The rows of Y fall into several groups, and each row is roughly a mix of its group's hidden directions; some rows fit no group.
Y:
[[-2.05  2.23 -3.84  1.29  0.46 -1.31 -0.48 -4.52  1.51  1.11]
 [ 4.58  1.35  0.13  2.86  0.94  2.62  1.14  3.07 -1.16 -0.96]
 [ 0.55  2.18 -3.60 -3.91  0.18 -2.43 -0.62  1.41  2.40  2.08]
 [-0.71 -0.26  3.14  0.40  0.54  1.54  0.49  5.41 -1.78  2.40]
 [-2.57  2.04 -0.58 -2.80 -3.29 -0.66 -1.04  3.87  1.49  1.76]
 [-1.27  1.35  0.78  3.36  3.13 -1.43  1.36 -3.98 -1.85  1.83]
 [-1.77  2.97 -1.18 -1.22  2.65  2.80  0.88  1.90  2.82  3.11]
 [ 2.67 -2.39 -0.84 -4.75 -1.62  2.03  2.16  1.56  1.26 -0.27]
 [ 2.16 -6.11 -0.32 -1.46  0.09  1.59 -0.15 -2.07  0.11 -0.76]
 [ 1.41  0.53  3.49 -0.79  2.99 -0.10  0.84  4.97 -1.18  0.90]
 [-0.69 -5.24 -1.49 -1.63 -0.90  2.92  1.43  0.09  1.60  2.22]
 [-3.89  1.09 -2.76 -0.65 -1.51 -2.40 -1.00 -3.33  2.67  0.24]
 [ 2.02  5.97 -0.02  1.11 -0.55 -1.41  0.43  2.50 -1.33 -0.44]
 [-0.34  3.78 -3.92  2.56  2.33 -1.44 -1.48 -1.57  1.54  0.84]
 [ 2.04 -2.91 -0.53 -1.92  0.65  3.95  3.97  0.89  0.97  1.24]
 [ 0.67  4.25  0.59  0.23 -2.88 -3.80 -0.58  0.24  2.86 -1.20]
 [-5.46  1.93  0.43 -0.34 -0.92 -2.86 -2.07 -1.49  0.79  1.26]
 [ 0.78 -5.34 -0.59  1.51  1.25  3.04  1.14 -0.06 -2.68  0.76]
 [ 1.21  0.67 -0.50  2.25  1.68 -4.15 -3.09 -0.69  3.71  0.74]
 [-2.52  3.71 -3.21  0.98 -0.78  1.72 -3.34  0.16  2.02  1.18]
 [ 2.67  5.40 -1.15  2.61 -0.56 -2.17 -0.65  0.75 -0.15 -1.06]
 [ 1.69  0.85 -0.93 -2.04  4.04 -3.25  2.69  1.76  2.26  0.83]
 [ 4.40 -1.12  4.16 -0.31 -0.84  0.03  0.94  3.17  0.19 -1.38]
 [ 2.64 -3.85 -0.45  1.74 -2.58  1.54  0.57 -0.81  0.17 -4.07]
 [ 2.38 -0.94 -0.53  2.83  3.47 -1.44 -1.30 -1.00 -4.12 -1.71]
 [-1.85 -1.23 -1.74 -2.81 -1.91 -0.32  1.18 -5.09  1.35 -1.70]
 [ 0.49  0.63  1.32  0.48  1.19  0.93 -2.15  6.41  0.14  0.99]
 [ 2.28  0.72  4.02  1.41  0.02  1.22  0.77  4.27 -2.09 -1.75]
 [ 0.89  0.76  2.97 -0.07  1.34  2.37 -0.65  5.75 -0.69  0.29]
 [ 3.19 -1.94  2.29 -0.46 -1.37  3.14 -0.37  3.85 -1.94 -1.35]
 [-3.41  2.04  3.26  1.07  1.67 -3.76 -1.61  1.32 -1.24  1.12]
 [ 2.36  3.91 -1.02  3.24  1.92 -0.55  1.73 -0.86 -3.38 -0.30]
 [-2.34  4.20 -2.46 -0.26 -3.27 -1.04  0.91  0.68 -1.24  2.80]
 [ 4.20 -1.11  0.63  2.10 -0.94  0.21 -1.95  3.07 -1.97 -3.15]
 [ 3.93 -1.28 -0.70  1.95  2.08 -0.74 -3.63  3.24  1.13  0.61]
 [ 0.06  1.80 -2.29  0.61 -3.08 -0.22  4.01 -3.61  1.74  1.07]
 [ 0.25  1.64  2.45  1.89 -1.85 -0.74 -0.26  5.41 -0.96 -2.26]
 [-0.28  0.79 -2.98 -0.05 -2.54 -0.53  1.96 -5.43 -1.41  0.13]
 [-2.59  1.10  1.23 -3.04 -1.65 -0.37 -2.49  4.60  1.63  0.26]
 [-4.38  3.33 -1.63 -0.22  0.75 -2.43 -1.67 -0.88  2.35  1.77]
 [ 3.13 -1.29  0.34 -2.83 -0.38  1.09  2.40 -1.91 -0.45 -4.60]
 [ 0.95  1.28 -0.65 -3.33  2.69  2.34  2.45  2.68  2.11  2.70]
 [-1.70  0.96 -1.83  3.83  2.12 -0.70 -2.46 -3.95 -1.70  0.61]
 [-0.87 -3.05 -2.67 -0.12  3.16  0.13 -0.93 -4.85  0.06  0.23]
 [-3.04 -2.45  0.41 -2.86 -3.11 -2.74  0.73 -2.97  0.98 -0.73]
 [-0.69  2.24 -2.14 -0.67 -1.57  2.66  4.64 -0.56 -1.46  2.76]
 [-5.75  1.77  2.38 -0.33 -1.24  0.78 -0.77  1.40  2.17  0.43]
 [ 0.42 -4.63 -0.98 -0.13  1.42  1.13  1.44 -4.56 -1.69  0.09]
 [ 1.38  1.74 -1.41 -3.82 -1.72 -0.61  4.05  0.91  2.59  1.70]
 [-3.69 -0.78  2.40 -2.10 -3.31 -0.08 -2.16  3.04  1.17 -1.01]
 [ 0.55  4.04 -0.90  1.91 -0.56 -2.10 -2.89  3.60  1.50  1.51]
 [-0.86  1.50  2.23 -4.24 -2.81 -0.72  1.85  3.57  0.81 -0.63]
 [ 2.39 -0.28  2.94  2.46  1.16  1.70 -1.00  4.50 -1.93 -1.38]
 [ 0.42 -2.73 -1.43 -2.89  2.23  3.79  2.24  1.65 -1.03  2.32]
 [ 2.11 -0.05  2.82 -1.86 -0.55  0.78  2.05  5.40 -1.20  0.06]
 [-0.63  3.74 -2.52 -3.19 -0.11 -0.01  3.53 -1.78  0.77  2.12]
 [ 2.85 -1.87 -0.21  4.02  0.42 -2.28  0.37 -2.48 -1.71 -3.03]
 [-3.72  4.72 -1.57  1.35 -2.00  0.05 -1.75 -1.59  0.26  1.22]
 [-1.04 -4.27  0.77 -4.19 -1.54 -1.99  1.23  2.00  0.01  1.51]
 [-0.43  0.06  3.31  1.78  1.34  1.79 -2.37  0.88  3.40 -3.79]
 [ 0.38  6.22  1.65  1.42 -0.24 -0.13 -1.03  0.31  1.76 -1.94]
 [-0.51 -0.42  2.34  5.52  1.39 -0.95 -0.29 -2.09 -2.53 -1.24]
 [-0.02  2.31 -0.31  4.04 -1.88 -1.81 -3.46  0.33  2.45  2.23]
 [-2.49  2.08 -0.79  3.85 -2.82  0.23  0.43 -4.17 -0.33  0.00]
 [ 2.18  1.81  1.25 -0.94 -1.37  0.67  6.03 -1.22  0.83 -0.52]
 [ 4.80 -1.38  0.50 -0.16  1.87  1.36 -0.52  4.08 -1.59 -1.26]
 [ 3.92 -0.15 -0.59  2.15 -2.54 -0.95 -2.30 -2.63  2.81 -1.96]
 [ 1.23  0.95  3.62  3.77  0.46  2.44  0.20  1.74 -2.82 -2.17]
 [-2.38 -2.07  0.12 -4.60 -2.43  1.58  1.64  0.41  3.02  0.28]
 [ 1.21 -2.50  2.17  2.51  4.04  2.55 -1.81  0.42  0.59 -2.51]
 [ 0.90 -1.59 -1.49 -0.75 -0.20 -1.71  2.61 -5.80 -1.20  0.78]
 [ 1.23 -3.68  2.88 -0.36  1.98  2.11  1.46 -2.22  0.11 -3.56]
 [-2.42  1.78  3.47  0.23  0.58  1.75  2.35  3.69 -2.59  1.12]
 [-1.52  3.59 -2.20  3.74 -2.24  0.48 -0.24 -3.43  0.63  0.33]
 [ 0.89 -3.85 -1.47 -3.32  2.53 -0.07  1.65 -3.09 -0.52 -1.96]
 [-0.54 -3.79  2.73 -0.13 -3.91 -0.97  3.53 -0.81 -0.09 -0.29]
 [ 1.07 -0.62  2.57  2.64  0.55 -1.32 -4.69  2.21  0.43 -2.73]
 [-1.75 -4.80  2.37 -3.42 -1.97  1.17  0.55  0.58  1.34  0.75]
 [ 0.46 -5.09  2.79 -1.35 -0.41  1.70 -1.47  2.86  1.44  0.68]
 [-1.45 -4.18  0.43 -4.34 -1.87  0.26  2.20 -2.12  0.32  0.11]
 [-1.56 -2.05  1.99  1.69  3.87  1.44 -1.78  3.75 -0.47  1.92]
 [ 0.83 -1.84  1.21 -0.26  2.37  1.49 -0.57  5.51 -1.92  1.94]
 [-4.86  2.07  0.11  1.09 -3.14 -0.79 -1.81 -2.71  1.07  0.53]
 [ 2.07  1.22  1.94  2.94  2.95  0.57 -2.22  4.37  0.26 -0.64]
 [ 0.63  2.50  0.53 -0.44  1.78  0.40  0.58  5.81 -2.45  1.00]
 [ 3.50 -1.44 -1.90 -1.19  1.00 -0.97  1.83 -4.36 -0.61 -2.75]
 [ 2.02 -2.24 -3.36 -1.23 -1.27  2.45  2.65 -3.47  1.66 -0.58]
 [-4.43 -0.58  0.17 -3.54 -0.36  0.79  3.46 -0.88 -2.07  1.17]
 [ 0.60 -2.38 -2.41 -1.70 -2.35 -0.88  1.83 -5.20  0.18 -0.50]
 [ 2.78  2.86  2.03  1.41  0.04  0.19 -0.27  4.93 -2.02 -1.06]
 [ 3.03  5.13 -0.14  1.11  1.56 -1.66  0.97  0.88 -0.66 -2.75]
 [-2.38 -0.68  0.08 -4.15 -1.72  1.06  0.15  3.18  3.75 -0.13]
 [ 0.83  2.20  2.13 -0.45 -1.31 -0.57 -1.49  5.89  1.47  0.49]
 [-1.03  3.79  2.66 -0.84 -3.65 -2.20  0.22  3.17  0.40 -0.19]
 [-0.52  3.34 -3.68 -1.86 -4.64 -0.50 -0.83  0.34  0.65  0.40]
 [ 3.62 -1.75  1.90  1.28  2.85  3.78  1.22  1.78 -0.62 -1.65]
 [ 1.84  1.18  0.77  2.39 -0.92  3.61  0.98  4.56 -2.13  0.57]
 [-1.62 -3.70 -1.85  0.17 -0.67 -1.87 -0.73 -4.87  1.92  0.13]
 [ 1.98 -1.39  3.03  2.80  3.57  1.17  2.56  2.56 -0.41 -1.21]
 [-1.26 -3.43 -1.64 -3.56 -3.05  1.74  0.28  2.59  1.75  0.86]
 [ 1.29 -3.61  0.28 -1.09 -1.44  2.69  1.26  4.69  0.22  1.66]
 [-2.40 -0.56 -0.01 -3.97 -3.46 -1.58  0.18  2.05  2.51  2.18]
 [ 2.41  1.79 -0.42  5.22  1.83  0.79 -1.76 -0.48 -2.78 -0.40]
 [-3.59  3.11  2.11 -0.31 -4.38 -0.74 -0.80  0.92  1.79  0.33]
 [-1.65 -3.71  1.90 -2.82  1.93  0.72  3.64 -1.40 -2.03  0.19]
 [-1.64  0.02 -3.31  1.84  3.88  2.08 -0.01 -1.15 -3.57  1.06]
 [ 5.00 -1.75 -1.74  2.86  0.14  0.38  0.72 -1.70 -1.53 -2.54]
 [-2.20  1.57  3.37  4.03 -1.78 -0.36 -0.97 -2.19 -1.51 -2.33]
 [ 1.32  1.85 -1.16  4.36  1.40  3.53 -0.55 -2.29 -2.19  1.16]]
Here is one row of each group, with its name. Which group are the others in?
[-1.16  2.67 -2.65  0.47  2.06 -0.08  1.37 -4.56 -0.88 -2.86] => <123>
[ 4.21  0.34 -0.06  3.92  2.68  2.02  0.76 -0.14 -2.54 -0.25] => <102>
[ 0.62  2.73  0.00  2.66 -3.70  0.80  1.00  3.94 -2.14  1.15] => <91>

[-2.79 -1.64  1.88 -2.13 -3.01  2.62 -0.79  3.21  2.21 -1.14] => <102>
[-0.78  3.46 -2.36  0.79  3.64  1.97  0.51  1.32  3.02  2.14] => <102>
[ 5.19  1.55 -1.56 -1.56 -1.26 -2.18  1.83  1.76 -2.12  0.38] => <123>
[ 1.26 -2.11 -3.13 -3.20 -1.69  0.01  2.52 -3.71  1.58 -0.01] => <102>
[-0.03 -0.43  2.59 -5.04 -1.64 -1.87  2.29  1.52  1.87 -1.46] => <123>
[-2.61 -1.80  0.34 -5.41  1.00  1.74  1.45  0.88  0.60  2.23] => <91>
[ 0.17 -3.32  0.29  1.15  3.19  2.91  0.60 -3.51 -1.15 -2.55] => <123>
[-0.19  4.26  2.53  3.97 -2.55  0.34  0.45 -0.65 -0.02 -2.03] => <91>
[ 2.45  2.95  1.49  0.92  1.30 -1.40 -0.44  3.96 -3.63 -1.05] => <91>
